(in the rows, 128 means zero)
Rotation paths and how fast each direction turns (deg/step):
Each turn is a multiple of 5 degrees from 10 to 175, or 0.
Each row of a path follows its step; steps can be skipped.
Path 1:
step 3: [132 131 122 129 128 127 132 133 138 141 111 128 125 136 138 127 125 131
 127 130 135 129 131 133 137 135 133 120 128 117 132 133 120 134 121 145
 117 127 119 133 130 132 127 150 127 109 125 120 137 140 129 121 113 141
 141 121 125 131 135 130 129 120 145 130 116 132 132 120]
step 9: [126 127 127 135 124 141 145 149 126 130 117 126 130 144 147 132 137 129
 133 114 136 116 133 121 137 134 134 116 127 118 119 125 126 129 120 126
 130 136 136 133 134 127 143 123 129 134 119 130 130 134 133 118 131 137
 142 130 137 125 120 125 128 130 137 137 123 127 115 121]
step 14: [117 134 142 136 134 145 124 125 135 121 132 142 131 127 143 132 129 119
 143 125 141 132 133 129 130 134 133 123 127 108 136 134 124 130 127 135
 137 129 133 125 133 124 138 134 130 121 115 130 144 138 137 119 120 137
 133 122 121 130 134 115 124 122 138 126 126 115 140 128]
step 15: [116 126 118 131 132 127 145 134 127 138 129 144 133 133 134 126 113 123
 138 127 125 110 143 118 128 123 135 123 128 128 124 131 118 127 129 130
 113 135 125 131 110 120 131 135 129 129 124 110 126 137 131 110 123 119
 125 122 132 126 126 114 131 137 139 128 130 125 123 123]
step 20: [132 118 146 127 135 129 133 137 122 138 122 144 128 137 136 130 137 117
 124 134 135 112 150 121 123 126 131 128 118 135 132 130 139 128 141 124
 134 132 127 131 129 132 141 137 125 124 114 124 141 135 126 124 120 122
 142 132 128 125 115 114 124 123 129 131 126 126 121 122]
step 21: [125 121 143 131 139 110 136 121 133 134 121 126 140 131 144 128 120 134
 130 133 127 128 139 130 141 132 132 117 128 113 133 131 125 128 121 134
 121 133 136 127 129 106 145 128 131 123 114 122 123 127 129 127 131 128
 129 107 127 133 124 125 131 129 139 127 115 126 135 130]
step 22: [138 135 141 127 126 125 127 140 130 131 132 141 135 130 156 119 134 118
 137 134 143 111 143 121 127 123 128 126 130 116 127 132 124 125 132 133
 126 131 121 128 126 136 129 124 125 136 142 113 123 130 119 126 113 134
 141 125 131 126 122 119 122 131 136 124 136 124 124 131]
step 23: [131 128 136 131 129 118 129 128 130 127 137 126 127 124 128 137 124 117
 134 133 126 121 149 124 133 140 131 114 113 117 135 116 125 125 125 125
 130 136 133 134 113 141 139 148 130 116 113 124 137 133 132 129 125 132
 129 109 130 129 123 122 127 133 136 113 116 124 131 126]
step 26: [130 125 129 122 122 120 132 129 125 131 120 139 125 123 117 116 124 123
 127 123 137 114 132 115 130 121 135 127 132 117 142 118 121 132 115 127
 125 129 132 133 126 118 150 137 124 132 126 126 138 139 126 134 125 118
 124 111 117 128 120 107 112 129 143 123 133 126 126 123]
step 31: [127 127 130 133 128 126 121 132 126 134 135 143 126 128 123 130 135 117
 133 122 141 114 151 129 128 136 128 139 122 134 140 133 130 130 124 139
 113 134 128 130 124 128 134 132 142 141 143 122 132 136 124 118 127 124
 136 113 130 130 111 116 142 132 132 130 116 134 130 122]
Directions:
[127 129 127 135 127 131 127 125 126 130 129 132 132 128 125 129 128 130
 126 127 129 129 125 129 128 125 128 130 129 132 130 130 126 128 130 132
 125 128 127 127 129 127 128 132 130 129 127 125 130 131 127 127 126 125
 128 129 130 128 130 131 131 126 129 127 128 125 128 128]
25
[125 128 126 127 127 135 134 130 128 129 126 128 127 128 129 131 125 130
 129 125 128 129 129 128 127 131 129 128 130 128 130 131 127 128 131 128
 129 127 129 129 128 127 126 126 124 128 125 127 128 129 132 127 129 131
 130 131 127 131 129 130 129 129 127 128 131 128 131 128]
10
[130 127 128 127 126 128 125 133 129 128 124 130 129 127 127 124 130 129
 130 129 132 128 127 130 126 125 130 128 128 129 127 130 126 129 130 128
 131 126 128 129 130 126 127 129 129 126 128 129 130 129 128 128 126 125
 131 129 124 128 129 129 122 132 126 126 131 126 130 128]
175
[129 129 123 129 130 127 126 126 126 130 128 125 124 130 130 126 128 127
 132 130 125 130 129 129 129 126 126 126 130 130 131 125 124 130 128 127
 129 125 125 129 129 126 132 128 128 127 126 126 128 127 126 127 130 130
 128 127 126 129 128 127 130 127 128 128 132 126 133 125]
160
[129 128 132 127 125 129 129 125 129 129 126 131 126 128 124 129 128 129
 131 128 128 129 131 130 128 125 130 133 128 129 127 130 128 125 126 125
 130 124 130 126 127 126 132 128 126 127 129 129 130 127 127 130 128 128
 124 130 130 130 128 126 129 127 128 132 127 129 130 128]
55
[128 127 131 129 127 128 128 126 125 126 126 123 131 128 131 129 128 131
 128 129 130 125 124 126 128 128 126 129 126 127 127 129 127 130 127 130
 128 130 129 125 129 125 133 126 126 130 128 130 129 126 127 128 131 128
 130 129 131 133 129 128 126 127 127 128 133 127 128 128]
90
[127 129 128 132 125 129 126 131 130 128 131 129 129 129 128 126 131 127
 131 125 129 130 127 132 128 128 129 129 131 125 131 125 129 127 126 128
 129 128 131 127 130 124 129 125 126 135 128 130 125 129 130 128 129 129
 128 127 127 127 127 129 128 126 129 127 127 127 126 128]
145
Path 2:
step 1: [140 127 113 130 145 131 130 111 125 137 126 129 121 121 125 113 122 123
 117 123 130 124 129 144 109 119 126 124 120 135 133 129 147 131 124 136
 133 134 139 119 127 128 130 121 124 131 125 131 138 138 130 132 125 142
 118 134 127 134 134 116 120 121 131 128 138 124 134 120]
step 2: [131 128 142 136 130 121 129 133 137 120 127 134 126 131 131 123 124 140
 127 134 131 115 131 133 138 136 136 147 128 140 129 126 137 127 117 141
 125 138 115 108 133 124 135 118 133 130 130 127 119 105 125 122 123 129
 123 122 126 127 131 135 130 129 143 112 126 128 114 119]
step 11: [132 114 126 121 143 130 132 113 125 125 141 129 128 119 124 138 133 124
 123 119 125 123 125 134 117 117 129 120 116 121 122 145 142 117 124 140
 124 133 145 132 127 121 118 127 131 126 121 114 146 137 125 124 125 131
 137 129 125 124 122 135 146 137 120 130 124 132 125 128]
step 15: [127 144 132 134 129 137 119 137 132 115 130 128 137 128 141 138 134 124
 129 138 132 130 122 131 142 110 130 117 130 121 148 134 124 136 117 138
 126 138 119 127 131 124 129 138 134 140 118 127 137 138 126 140 115 140
 128 121 130 137 131 121 133 138 143 123 131 126 131 128]
step 24: [127 124 125 126 123 126 126 117 139 123 116 117 123 122 126 129 139 113
 125 134 133 129 122 128 122 139 134 138 119 121 115 140 131 142 135 113
 130 119 138 129 117 118 132 128 136 119 132 140 125 137 127 143 141 115
 140 137 120 135 119 121 137 121 127 128 123 133 117 133]
step 25: [127 126 138 134 112 133 119 132 126 113 133 111 145 139 133 135 125 127
 144 140 123 125 121 118 134 119 113 122 115 129 139 127 128 124 118 113
 129 117 125 130 135 137 124 133 148 127 125 122 128 129 126 118 120 137
 137 130 121 124 132 128 134 129 122 125 132 125 126 131]
step 27: [124 127 133 135 129 135 131 129 119 127 135 122 127 115 127 122 117 130
 118 135 119 138 126 127 123 118 130 131 126 138 133 121 154 125 117 126
 134 119 135 126 134 123 135 140 140 114 133 139 133 125 122 116 112 117
 129 121 122 135 119 118 139 134 123 115 119 118 124 122]
step 28: [145 124 132 125 129 132 110 127 135 116 118 131 122 125 125 109 121 133
 140 126 116 118 132 139 137 118 127 132 121 138 127 139 123 124 118 118
 136 138 132 119 128 124 134 120 127 139 117 117 149 128 123 132 138 117
 118 133 127 137 128 126 128 124 125 133 132 136 134 122]
step 30: [141 129 127 134 137 124 115 124 120 124 128 117 125 129 131 120 127 127
 131 128 129 127 139 129 131 127 122 135 152 122 135 131 139 118 139 137
 133 138 140 113 132 125 143 118 133 120 120 125 130 135 130 127 121 133
 123 124 146 127 132 121 127 130 136 152 133 116 134 122]
step 34: [126 144 117 121 135 133 141 118 136 128 127 126 122 130 129 128 123 131
 133 137 139 136 134 141 122 142 132 129 132 131 114 140 116 132 140 131
 129 115 138 126 132 125 135 127 135 126 134 142 122 131 121 145 120 143
 122 128 118 121 127 130 142 125 143 122 128 133 127 118]
Directions:
[130 129 127 129 128 128 128 131 126 128 127 126 125 127 126 130 128 128
 128 129 128 129 128 126 129 128 130 130 128 130 129 127 127 130 124 134
 128 129 130 123 129 130 130 127 127 131 129 130 129 130 134 130 126 128
 126 125 129 125 125 129 125 125 130 127 129 130 130 127]
25
[129 131 129 123 128 130 129 126 128 125 123 127 126 127 129 129 132 126
 128 131 128 128 128 128 126 129 126 125 126 126 127 130 128 128 127 128
 131 131 127 124 130 129 129 128 129 127 123 126 130 126 126 126 128 128
 129 129 125 125 127 126 128 127 130 122 127 129 130 126]
110
[128 130 126 130 129 130 127 126 129 129 130 130 129 126 127 125 127 129
 129 128 129 130 128 128 132 131 129 127 123 128 130 130 123 128 128 128
 129 132 123 128 126 128 126 130 126 127 129 130 126 125 130 131 127 126
 126 128 127 126 129 130 131 130 133 127 130 128 127 127]
135
[128 125 128 126 128 127 130 125 129 128 131 131 125 127 132 126 128 126
 125 130 131 126 129 127 132 127 129 126 133 129 127 128 126 129 125 128
 130 129 125 128 130 128 131 126 131 130 129 127 129 128 128 129 126 129
 125 126 127 128 133 126 125 125 130 129 127 124 129 127]
25
[126 131 129 130 124 132 131 126 129 129 128 128 127 129 127 126 128 132
 133 130 129 129 129 127 127 129 128 128 128 128 127 127 129 131 128 130
 126 127 125 127 133 131 125 130 128 125 129 125 129 129 129 125 124 127
 129 127 130 131 130 129 127 126 125 127 127 126 125 125]
170
[125 126 129 129 127 129 128 127 125 128 125 130 129 128 128 124 130 123
 129 131 126 129 127 127 128 125 128 129 130 126 126 128 130 131 127 130
 127 126 128 128 124 132 128 130 128 129 125 127 125 127 127 132 129 129
 131 129 133 127 130 130 126 129 131 129 129 128 129 128]
45
[127 126 129 130 129 127 127 124 131 130 131 125 126 128 125 128 128 129
 125 130 128 129 129 125 124 128 131 129 131 127 125 128 126 128 126 130
 127 127 130 130 127 128 125 126 124 128 127 128 127 126 128 131 130 130
 127 133 124 130 127 127 128 128 129 123 126 128 127 127]
145
Path 3:
step 3: [143 127 118 114 137 137 122 150 120 128 125 139 126 131 121 134 137 122
 121 140 130 131 145 117 120 105 128 127 134 138 124 119 128 132 137 136
 110 140 133 118 122 136 132 138 120 147 123 133 129 127 127 122 133 128
 130 121 127 138 126 134 122 126 130 135 123 124 129 124]
step 4: [131 115 126 109 112 116 121 122 120 121 139 125 124 121 134 133 128 134
 127 128 134 133 132 115 139 127 134 116 120 122 137 119 132 131 130 134
 135 137 120 117 112 111 118 138 120 127 142 133 126 143 128 140 128 140
 117 123 121 139 127 126 127 130 126 131 110 133 124 126]
step 5: [125 137 122 132 128 135 144 132 117 128 111 118 135 111 125 126 137 125
 132 129 137 125 145 128 130 122 116 129 134 117 135 125 125 132 117 138
 132 132 142 121 118 109 125 122 133 120 118 141 129 119 127 135 119 121
 110 124 121 139 137 121 120 132 137 129 129 140 133 134]
step 6: [129 121 137 126 137 125 121 123 126 114 122 130 124 126 141 116 126 120
 122 128 132 138 140 127 119 124 129 129 113 141 141 125 141 138 145 127
 131 130 152 125 129 137 125 132 142 138 118 135 130 132 129 125 119 140
 116 125 118 126 133 138 125 134 148 133 125 118 136 125]
step 8: [134 119 132 116 138 117 120 147 105 124 128 141 135 112 136 129 130 124
 113 120 142 120 132 119 140 125 120 128 135 122 130 129 113 124 130 126
 136 128 136 120 138 114 129 118 119 129 135 118 126 123 124 136 131 132
 133 118 122 131 129 121 129 129 140 138 133 122 140 129]
step 15: [139 128 127 117 126 131 125 148 117 134 128 124 125 116 140 133 138 128
 126 137 134 135 134 130 127 113 141 112 120 103 112 131 130 133 121 136
 128 116 120 122 113 118 123 135 129 122 135 137 133 128 130 122 139 133
 114 117 119 135 123 125 119 123 120 129 125 139 132 123]
step 24: [124 132 129 125 119 124 119 126 102 127 117 135 128 139 128 123 127 120
 118 116 121 139 136 122 127 126 121 123 123 142 128 122 119 125 138 135
 139 142 131 119 123 122 135 123 133 131 123 134 130 135 106 126 117 128
 124 121 126 138 147 123 136 121 142 126 122 121 142 128]
step 25: [141 127 111 111 140 109 134 141 117 126 129 126 126 130 143 132 137 128
 124 128 125 126 131 112 122 116 135 127 120 129 123 128 131 137 123 141
 126 130 136 132 117 127 137 117 122 136 131 124 136 116 134 131 120 127
 119 139 114 131 121 131 122 121 149 139 118 131 121 117]
step 26: [142 118 135 125 140 132 118 137 123 127 127 119 117 107 124 144 135 126
 125 135 147 124 148 114 138 118 140 114 136 130 135 128 122 135 125 138
 135 123 135 118 127 122 132 136 135 128 130 132 121 134 122 127 138 141
 120 126 122 132 128 126 140 129 123 128 116 121 132 132]
step 30: [135 139 126 111 138 121 130 144 121 132 130 128 135 114 126 137 118 130
 124 124 131 122 121 125 132 118 138 129 123 129 133 120 110 122 136 128
 115 130 138 127 121 122 128 128 122 129 128 133 146 126 115 148 138 130
 112 122 125 121 128 117 116 118 117 125 138 116 139 126]
Directions:
[131 133 128 129 127 127 128 122 128 128 128 127 126 127 128 127 127 128
 130 131 130 130 126 129 129 129 127 133 129 125 127 128 128 130 128 126
 128 125 134 125 127 129 125 128 129 126 128 132 128 131 130 126 130 127
 128 126 128 131 127 128 130 128 130 129 125 129 126 130]
65
[127 126 126 128 131 126 130 124 128 128 127 131 124 126 128 130 130 129
 129 129 128 127 127 124 133 128 127 129 131 127 129 127 127 126 127 128
 128 127 128 126 129 125 129 127 126 130 128 129 128 127 129 132 125 126
 127 130 128 126 129 125 126 129 125 127 126 123 125 125]
85
[126 127 130 130 129 127 134 126 128 128 128 128 129 129 129 130 129 127
 127 129 127 130 127 131 124 129 127 132 129 130 126 129 128 131 133 129
 128 126 128 128 124 125 131 129 130 126 126 125 129 123 127 129 124 129
 129 129 128 131 126 127 129 129 130 127 124 128 128 129]
95
[126 127 126 125 128 128 128 131 127 126 127 131 130 125 124 126 130 129
 131 129 131 129 130 125 127 129 129 129 131 125 129 131 130 129 128 128
 127 127 131 130 130 129 131 127 128 127 126 125 126 128 129 127 126 126
 130 132 126 127 125 128 128 128 130 128 130 128 126 135]
125
[128 128 127 128 128 130 134 126 126 128 127 127 130 133 131 130 126 129
 130 128 130 127 129 127 128 128 127 130 130 129 132 128 128 127 125 130
 124 127 125 129 127 131 127 127 126 128 128 130 129 128 128 128 127 131
 129 126 124 123 127 127 131 127 128 131 128 130 127 131]
160
[132 126 126 128 128 128 127 131 129 127 126 131 125 124 127 130 126 127
 129 126 128 127 123 127 130 128 127 130 126 128 129 128 128 131 130 133
 129 127 124 124 127 127 128 127 130 129 132 127 129 128 128 127 129 128
 129 128 130 126 125 126 129 130 130 128 128 134 125 128]
100
